Each row is where one point has got to under a steady rotation. How many ticks took it there?
The counts run from 0 to 388.
[169 182 175 168 103 115 113 134 120 105 146 122 175 136 143 131 115 131
 146 151 115 124 122 110 147 158  70 101 140  93  94 105 105 119  94 176
 153 155 117 103 152 155  98 144 175  89 140 116 174 148 157 148 151 102
 104 114 114 177  81 122 136 131 168]
316
[151 119 147 177  59 164 128 160 161 103 127 101 124 116 124 141 120 157
  94 124 146 163 144 108 125 152 116 143 160 165  83 136 134 135 123 149
 147 151 120 106  97 171 131 172 146 104  99 150 102 179 137 147 133 154
 134 167  97 163 153 150 117 135  90]
92
[144 163 128 160 120 139 108 117 126 188 111 137 147 115 195 142 122 117
 134 132 146  93 156 115 118 168  96 101 127 124 128 126 121 102 142 145
 127 118 102  91 133 134 146 203 105 160 129 109  86 182 152 191 133 117
 145 138  99 146 116 136 116 105 128]
282
[177 138 109 130 110 119  89 164 116 150 123 158  96 109 126 137 145 140
 113 114  98 118 158 123 123 112 128 156 116 171 129 111 104 132 111 198
  99 151  91 128 160 118 117  83 144 146 105 114 127 134 133 176 104 179
 168  82 102 147 132 169 114 154 175]
239
[172 119 138 136 132  92 126 148 158 171 124 137 159 128 131 125 144 106
 167 122 109 128 117 134 136 163 111  87 105 145 138 140 101 102  97 192
 105 158  94 120 140 133 102 130 128 128 122 121 126 166 148 193 116 109
 142 124 120 133 101 164 111 153 204]
46
[180  99 141 132 145 101 134 143 152 170 133 123 142 114  93 128 132 105
 127 126 148 139 128 115 129 147  96 122  97 124 140 126 108  78 117 188
 144 177  33 109 149 124 117 150 124 121 110 129 121 131 157 156 114  83
 157 133 118 157 120 155 148 156 176]
57
[149 169 173  96 130 125 137 116  89 132 124 130 144 138 173 151 113  93
 153 161  89  57  94 112  90 114 112 169 159 133 134 163 115 151 107 159
 134 122 103 110 135 130 110 119 150 108 158  94 159 126 109 138 164 111
 116  80  85 144  57 155 144 112 133]
156
[161 174 131 127 103  97  84 123 118 151 151 117 108 160 138 149 108 100
 129 152 100  96 151 127  81  60  95 142 107 140 129 128 114 119  98 157
 146 136 116 128 162 117 154 113 141 146 137  79 107 117 163 175 148 147
 133  71 106 161 157 154  99 121 157]
2
[163 189 111 117 100 114  71 117 117 140 131 127 151 170 135 156 118 106
 136 159 126  87 159 111  63  67 107 120 113 136 106 129 137 118 104 130
 125 152  89 122 158 109 156 130 125 129 142 106 102 137 149 189 142 131
 133  75 111 151 168 136 113 104 167]
7
[161 178 146  77 113  93 152 133 127 117 134 107 148 168 160 141 143 119
 175 150 105  84 110 109 116 105 138 115 149 176 116 150 128 121 105 130
 116 125  96  94 137 160 120 114 136  79 181 117 146 149 117 168 150 113
 132  91 144 130  72 180 142 126 129]
178
[163 149  93 104 131 115  91 131 125 164 104 122 174 138 121 106 134 107
 144 126 118 114 157 123 104 113 104  88 109 124 106 129 141  76 153 150
 117 174  64 121 157 114 146 142  92 120 135 129 104 165 145 181 120  72
 133  88 148 151 144 119 112 162 199]
34
[175 188 115 131 128  89  85 141 120 149 144 134 159 160 155 116 119 138
 141 148  80  87 150 126 122 107 118  99 120 123 104  97 111 117  95 164
  85 155 126 118 170 112 116 112 147 128 155 121 126 149 149 191 142 126
 117  77 154 150 126 115  96 158 198]
18
[144 112 160 121  72 144 115 154 148  74 137  76 161 143  85 135 101 121
 143 137 118 161 111 126 101 124  90 124 164 122 105 155 143 105 147 166
 167 158 132 151 104 169 115 132 136  88 104 130 133 153 159 137 153  85
  80 136  88 170 152 161 105 144 122]
329
[150 161  89  72 122  60 128 144 142 113 155  96 125 158 101 163 161 117
 192 148 132 114 124 144  92  97 123 112 116 181 135 152 136  85 102 140
 134 143  87 123 133 162 131 108 115 107 170  85 129 120 133 161 128 119
 155  99 129 142 131 190 121 134 113]
195
[101 131 130 148  69 175 121 171 131  98 121  98 130 109 122 161 114 144
 118 128 133 152 145 139  72 136 112 164 184 136 131 153 122 126 134 160
 179 164 135 143  72 156 108 178 128 100  98 110 109 169 124 119 139 148
 131 148  76 152 150 131  92 140 102]
114
[140  93 142  92 120 151 142 169 157  77 122 114 144  91  98 126 124 132
 169  91 109 131 118 150  88 126 123 143 188 116 155 170 131 105 171 164
 144 136 120 142  77 121 108 128 128  61  92 151 142 141 118  98 118  74
 128 154 100 158 106 153 135 155 103]
352
[161 148 126 132 117  87  99 157 137 155 143 124 177 170 136 137 107 137
 143 145  81 106 125 135 123  92 130 102 113 136  99 109 103 122 112 162
 109 157 146 124 158 114 117 111 146 133 142 107 129 149 163 187 142 128
 122  76 145 152 131 125  84 160 197]
19
[150  76 115  99 106 154 147 173 145 109 135 112 175  96 123 118 160 146
 137 104 126 128 108 107 115 135 153 143 178 143 145 159 142 112 156 139
 120 121 106 113  84 127  86 160 171  68 158 143  92 145 110  97 114  95
 132 135 105 146 110 170 115 138  78]
363
[166  44 144 139 115 120 136 176 162 162 143  98 151 117  86 125 134 114
 107 110 139 154 123 126 143 130 108 127 106 134 114 146 113  78 164 181
 133 156  89 116 137 118 125 154 133 134 117 147 100 160 158 129 117  76
 137 167 108 168 158 162 124 154 132]
59
[161  58 149 138 124 121 138 176 185 179 119 122 154 134 108 132 115 139
 154 119 105 143 120 140 129 124 136 110 133 148 133 154 101 108 143 188
 100 130 143 127 137  96 107 123 122 123  90 152 115 169 151 173 117 103
 122 168 121 143 119 161 103 161 190]
48
[160 140 167 157 108 144 117 162 134  82 153 122 153 139 120 116  98 151
 129 121 102 137 112 148 130 131  93  97 174  86  92 122 105 109 162 175
 137 112 184 102 131 124 113 135 151 103 138 139 150 149 160 140 153  85
  84 145 119 204 122 130 117 144 118]
319
[166 114 145 111 105 145 139 176 143  85 142 106 194 115 128 105 122 161
 141 112  91 154 109 137 127 160 125  99 191 104 124 135 138 106 165 154
 130 127 155 131  94 142  72 143 144  62 152 152 132 168 122 107 124  82
  92 128 119 168  96 135 109 156 121]
341
[183 149 132 102 116 131 121 154 131  69 136 131 186  94 127  92 138 159
 152 114  86 144 115 126 114 175 114  97 178  94 125 130 146  97 153 155
 130 131 139 120  98 140  80 143 146  67 147 141 141 166 118 122 127  83
 109 107 126 168  69 137 129 155 125]
342
[145 127 140  89 113 132 140 153 138 112 134 105 165  97  96 132 140 105
 159 126 130 132 117 108 101 144  91 148 135 142 158 150 125  99 114 154
 171 177  43 151  83 164 104 119 162  59 127 110 136 128 118  93 115 102
 159 112  94 141  94 154 133 139 152]
355
[152 106 127 109 107 111 105 175 149 154 124 105 148 161 100 129  87 131
 144 128  86 125 133 159  98  60 128 119 131 145 111 158 115 100 149 179
 104 144 163 143 145 103 138 116 109 143 101 128 117 159 159 181 139 101
 104 112 129 135 163 142  89 171 186]
26
[168 144  96 144 122 149  91 162 111 172 106 128 151  99 171 107 153 148
  78 101 120  95 173 123 119 135 132 138 125 143 110 107 124 114 166 153
  95 142  87 105 145 118 146 154 101 156 152 135  70 190 126 164 102 132
 164  78 117 133 147 121 129 149 143]
254
[173 118 139 132 155 113 135 150 157 177 120 154 129 109 116 124 133 103
 164 124 115 135 135 120 116 152 111 110 112 127 145 142 108  97 125 198
 112 155  63 123 152 122 116 126 114 119  85 132 137 162 145 176 109  89
 143 137 135 158  74 146 128 152 197]
51
[136  81 143  99  99 136 153 174 161  99 132  85 152 103  93 133 129 126
 148 116 127 143 111 117 113 132 121 158 155 145 143 172 118 106 122 153
 162 172  74 152  68 152 103 138 165  55 121 135 136 118 114  88 124  99
 147 123  89 149 120 150 125 145 134]
356
[155 183 148 165  93 128 102 110 131 142 140 114 146 143 127 146 105  85
 129 164 151 136 121 106 104 154  56 110 113 114 122 131 132 104 111 150
 168 147  96 107 146 155 133 167 135 135 126 109 127 151 175 176 157  91
 103 128  82 169 138 160 117 105 137]
305
[152  97 120 103 109 119 147 171 139 127 148  95 178  96 120 138 156 129
 147 121 130 132 100  93 118 151 113 150 142 150 149 142 121 118 103 145
 160 168  60 134  68 157  90 147 172  65 173 122 112 126 122  89 114 122
 167 109  90 142 104 168 120 126 106]
361
[192 139  96  88 126 112 104 172 134 115 136 165  89 120  90 135 164 145
 137  99 107 131 160 153  77  88 132 112 146 132 151 121 138  99 151 174
 102  94 126  94 160  91 120  92 132 130 149 139 111 121 127 140  98 129
 145 121 149 180 141 174 116 132 115]
215
[137 111 145  71 110 122 139 151 122 108 140  76 165 151 146 135 127 125
 136 119 112  77 102 126 121  81 134 152 153 152 104 157 126  98 180 119
 125  99 141 105 135 136 147 133 125 103 183 126 112 137 132 129 141  69
 110  85 122 145 128 175 138 141  65]
170
[148 104 133 114 111 119 147 148 112 136 158 100 125 108 118 137 160 129
 110 125 148 103 119 108 105  96 114 196 141 159 139 151 119 123  81 143
 176 154  65 118 103 135 119 124 173  86 154 112  95  89 132  97 133 142
 170 103 107 148 130 165 134 136  74]
383
[143 113 150 106 110 124 144 168 145 100 143 108 147 100  91 129 132 120
 179 128  93 144 103 122  95 140  97 144 141 140 156 166 108 118 103 176
 168 172 105 160  81 162  82 110 157  60  92 124 148 133 142 111 124 108
 140 126  82 156  88 169 121 147 146]
350
[141 156 162 113 101 123 133 133 107 134 132 122 173 136 175 160 133 110
 137 161  94  77  85 117 120 130 105 170 150 145 127 148 103 150  95 152
 140 141 111 124 119 138  80 135 164 109 186  92 137 121 118 125 151 109
 114  76  67 139  81 168 118 108 118]
151
[139 147 125 170 139 144 100 156 110 182 111 130 114  99 148 117 101 122
 116 107 126  85 180 138 110 137 107 132 128 107 128 122  92  90 158 174
 139 159  77 110 145 115 180 157  85 146 117 104 109 168 132 163 114 116
 165 126 105 142 111 100 141 149 153]
271
[167 180 139 171  82 172 119 141 135  88 112 140 129  99 151 108 145 157
 101 108 139 154 163 104 108 184 120 123 174 136 105 108 145 124 130 139
 150 139 103  65 134 146 136 178 125  92 105 155 109 195 123 150 119 130
 135 151 118 170 116 135 148 144  95]
94
[145 165 164 175 144 130 109 136 112 178 142 123 124 121 152 136  97 115
 131 144 132 101 149 126 117 134  74 104 149  76 123 132  97 100 143 185
 144 123 104  88 158  98 155 180 128 139 124 108 146 153 154 156 148  81
 136 159 128 179  88 114 138 119 155]
293
[102 155 131 155  78 143 102 165 132 106 119 100 123  93 118 159 123 134
 126 127 140 153 138 126  74 142  88 167 161 148 135 146 122 132  96 154
 195 175 111 145  88 176 117 158 133  98 106  92  92 154 141 131 145 151
 144 136  78 138 132 141 115 146 108]
113
[173 180 132 113  99 141 116 145 121  66 125 123 191 116 128  98 137 141
 141 107 117 145 129 100 117 171 101  90 170 113 110 132 158 112 144 144
 145 153  94 123 107 153  92 147 143  69 152 153 132 168 120 132 122  69
 107  93 124 169  90 123 125 139 136]
337
